In the rows, zero is written as 128.
The rows of Y fall into several groups, which share some directions, and each row is roughly a mix of its group's hidden directions, except one row that fits no group.
Y, 126 rows:
[[181 137 126 131 144 158 103 143 115 105 157 149]
 [133 116 151 111 149 132 124 108 144 155  64 126]
 [142 127 150  85 103  99 158 102 109 103 124 112]
 [156 113 178 134 118 132 111  91 129 166 121 128]
 [140 125  91 144 136 168 121 159 131 164 115  96]
 [115 119  98 147 146 145 117 163 119 185 119 129]
 [126 122 151 116 124 128 104  94 166  76 113 132]
 [ 96 127 133 133 105 100 175 103 145 151 106 108]
 [141 138 143 119 131 112 161  77 120  86 145 112]
 [130 136 106 111 121  82 154 128  79 136 156 130]
 [131 139  98 124 133  95 146 137  90 154 172 144]
 [146 116 175 125 119 135 100  91 135 170 121 129]
 [121 116 100 112 126  80 148 113  83 141 150 119]
 [113 122 147 129 144 148  95 110 138 168  79 122]
 [112 121 158 160 113 155  92 145 156 101 104 123]
 [140 106 133 106  90 108 148  91 121  91 131 101]
 [120 124 133 157 120 166  94 147 162 105  94 125]
 [149 133 118  90 137  91 150 129 101 163 160 123]
 [ 93 134 115 128 104 100 160 132 150 162  93 116]
 [125 129 162 130 116 158  97 142 168 103  92 135]
 [107 135 142 124 143 127  78 116 142 171  92 134]
 [ 80 144 105 110 139 110 140 161 120  87 130 124]
 [183 118 159 153 126 138 124 103 118 160 132 145]
 [ 75 155 129 158 130  97 126 124 107 154 112 129]
 [148 124 145 129 116 167 103 142 176 110 100 112]
 [103 147  87 117 152 115 146 170 118  93 130 128]
 [119 149  72 149 152 158 113 153 119 147 124 135]
 [157 116 175 140 125 142 108  86 129 159 135 141]
 [104 137 123 129  90  97 174 109 139 150 106 113]
 [ 85 145  90 104 142 113 140 157 123  93 128 117]
 [142 122 178 111 138  97 133  96 147  98 125 107]
 [109 124 155 122 155 134 105  95 139 159  85 150]
 [ 93 141 136 136  96  99 176 127 150 142 106 122]
 [169 134 121 113 159 159  85 145 119 114 150 140]
 [165 125 131 120 160 152  85 148 107 105 150 140]
 [108 137 128 143 124  92 109 103 107 182 109 114]
 [ 76  95 121 136 128 139 143 135 155 153 158 146]
 [122 126 161 141 123 165  97 146 171 119  99 141]
 [161 114 120 127 120 136 172 138 117  82 159 116]
 [145  98 121 109 113 176 159 138 158 104 118 135]
 [132 117 173 154 106 102 148 105 129  89 150 122]
 [144 103  96 136 127  82 143 130 120 156 168 139]
 [144 134 154  91 122 117 146  88 128  89 120  98]
 [140 100 136 150 124 135 154 121 106  84 173 114]
 [ 85 145 131 129 123  87 169 138 131 148  99 128]
 [121 154  86 143 147 141  83 165 133 125 129 143]
 [111 165 137 164 135 117 116 110 104 175 108 122]
 [135 147 146 111 128 108 153  90 115  74 118 112]
 [127 148 101 122 138 182 110 159 133 153 100 123]
 [ 96 146 126 150 120  84 110 113 110 174 120 123]
 [105 148  98 123 138 115 154 174 123  84 132 127]
 [ 74 105 122 137 107 100 142 126 133 147  94 110]
 [172 110 140  94 132 156 119 132 170 112 125 149]
 [135 143 141 120 127 115 138  81 123  73 153 111]
 [109 136 105 156 126 150 115 152 135 143 140 187]
 [115 130 134 164 137 124 109 178 122 168 147 149]
 [169 103 129  94 130 156 148 127 153  95 136 147]
 [126 130 107 139 142 160 126 161 140 180 120 161]
 [140 116 112 125 119  88 164 112  95 143 170 121]
 [166 116 127  96 122 149 125 157 170  96 137 140]
 [136 130 127  96 142 113 146 111  97 167 169 104]
 [105 126 137 123 134 119 109 103 137 179  79 136]
 [170 136 127 110 154 158  92 137 117 101 158 134]
 [164 113 170 132 115 142 110  94 143 166 124 123]
 [133 147  73 150 147 149 115 165 122 152 133 134]
 [170 120 111  85 124 155 128 153 156 101 136 133]
 [139 133 135 112 111 126 167  85 104  98 137  94]
 [165 115 127  99 122 160 127 150 168  97 140 146]
 [115 142 130 132 128 162 116 174 122 176 127 155]
 [127 149 125 107 135 133  97 127 150 176  81 138]
 [ 99 118 147 136 137 140  96 102 138 172  89 134]
 [ 89 160 140 156 148  94 118 108  99 148 127 140]
 [ 82 141 139 155 139  90 131 101  98 149 121 135]
 [119 127 156 111 112 171 113 115 150 102  85 113]
 [126 110 142 108 110 137 137  77 136  89 110  97]
 [173 130 131 119 163 154  93 129 105 110 155 140]
 [106 139 142 132  97  93 176 124 141 150 101 117]
 [138 101 177 157 122 134 132  88 142 160 124 129]
 [167 120 133  98 137 179 128 134 161 115 113 143]
 [166 106 120  95 125 164 143 150 154  95 121 121]
 [ 93 154 132 172 124  97 131 120  97 156 125 115]
 [132 120  94 130 137  73 150 117 106 135 159 149]
 [139 137  98 144 139 145 101 179 151 154 120 150]
 [157 105 169 142 115 142 110  87 136 163 127 128]
 [114 128 155 142 106 177 104 132 157 100 102 130]
 [160 135 128 102 150 157  83 111 112 111 160 134]
 [141 147  87 102 149 126 141 164 118  89 136 108]
 [114 130 159 132 153 129 110 101 135 163  76 136]
 [ 99 129 135 150  93  94 168 130 134 153  98 132]
 [173 124 145 123 154 155  85 143 114 111 149 139]
 [153 109 124 132 125 127 172 121 105  85 166 120]
 [154 117 127 141 121 131 161 132 111  82 177 122]
 [ 84 111 131 149  93 103 156 116 140 152 100 120]
 [118 119 146 155 120 163  95 134 171 102 103 136]
 [ 83 134 103 125 134 106 154 163 120  88 124 119]
 [150 138 114 142 109 114 146 147 113  95 186 122]
 [122 142  97 161 138 129 103 180 128 144 131 157]
 [166  95 117  81 127 135 127 139 147  93 146 128]
 [141 105 179 142 111 128 125  80 129 154 126 121]
 [159 132 116 130 114 120 157 141 119  88 181 132]
 [166 115 103  77 129 166 120 134 145 118 133 134]
 [158 111 117  74 139 148 116 124 149 105 144 155]
 [126 109 151 132 118 145  99 143 170 113  78 127]
 [147 117 104 115 112 109 158 141 114  89 175 123]
 [ 78 136 138 170 141 126 139 110  90 137 118 115]
 [140 133 118 135 120 113 142 149 115  81 185 127]
 [105 130 120 131  98  99 174 128 149 150  97 104]
 [ 93 120 130 136 101 100 167 128 149 148  95 104]
 [169  97 135 105 136 150 150 140 141  82 132 116]
 [124 116 155 162 127 139 109 139 171 101  88 135]
 [ 89 149 145 162 142  97 102 116 104 156 118 119]
 [140  88 169 158 118 140 111  95 134 157 122 128]
 [110 118 154 134 123 163 103 139 141 123  78  95]
 [ 78 122 131 131 110  95 166 115 138 141 103 107]
 [ 81 134 136 113  99  97 155 120 146 141 102 103]
 [108 137 142 128 141 131  90 116 140 175  82 130]
 [171 117 164 140 114 137 109 102 131 173 120 137]
 [139  99 143 152  97 137 126  75 136 163 125 126]
 [ 80 120 123 137  94  95 155 126 134 146  97 117]
 [175 127 129  99 130 160 115 157 165 109 122 128]
 [107 144  84 128 156 116 156 166 118  96 131 131]
 [161 108 120 102 116 158 134 151 160  90 150 138]
 [141 104 177 133 110 147 103  86 144 146 134 122]
 [137 137 119 121 139  86 152 134  86 155 167 119]
 [153 121 166 115 133 108 154  86 151  97 124 113]
 [142 129 149 118 111 101 145  95 112  88 154  92]]

One row of each group comes first, with its name. Which group is each row after those in?
[145 112  97 111 100 114 156 144 124  96 173 125] -> <74>
[175 124 130 124 148 152  79 138 104 125 144 146] -> <15>
[123 140  92 166 151 134 115 172 112 144 105 109] -> <57>

[126 145 128 126 147 153 118 167 144 168 112 171] -> <57>
[172 100 120  97 118 153 116 151 155 103 140 113] -> <74>
[ 85 141 133 169 129 100 115 116  94 152 132 110] -> <74>
[144 109 125 118 143  78 168 103 117 152 151 133] -> <57>
[124 137 179 121 131  77 130 122 106 103 141 111] -> <57>
[107 116 141 160 121 147 101 147 159 110  84 147] -> <57>
[139 134 111 105 138  84 158 123  93 152 160 136] -> <57>
[175 117 154 152 116 156 110 120 152 162 128 144] -> <15>
[124 106 176 144 111 128 113  79 123 158 126 136] -> <15>
[171 131 123 106 129 167 128 158 153  93 144 132] -> <74>
[135 103 165 134 113  85 156  95 128 108 149 124] -> <57>
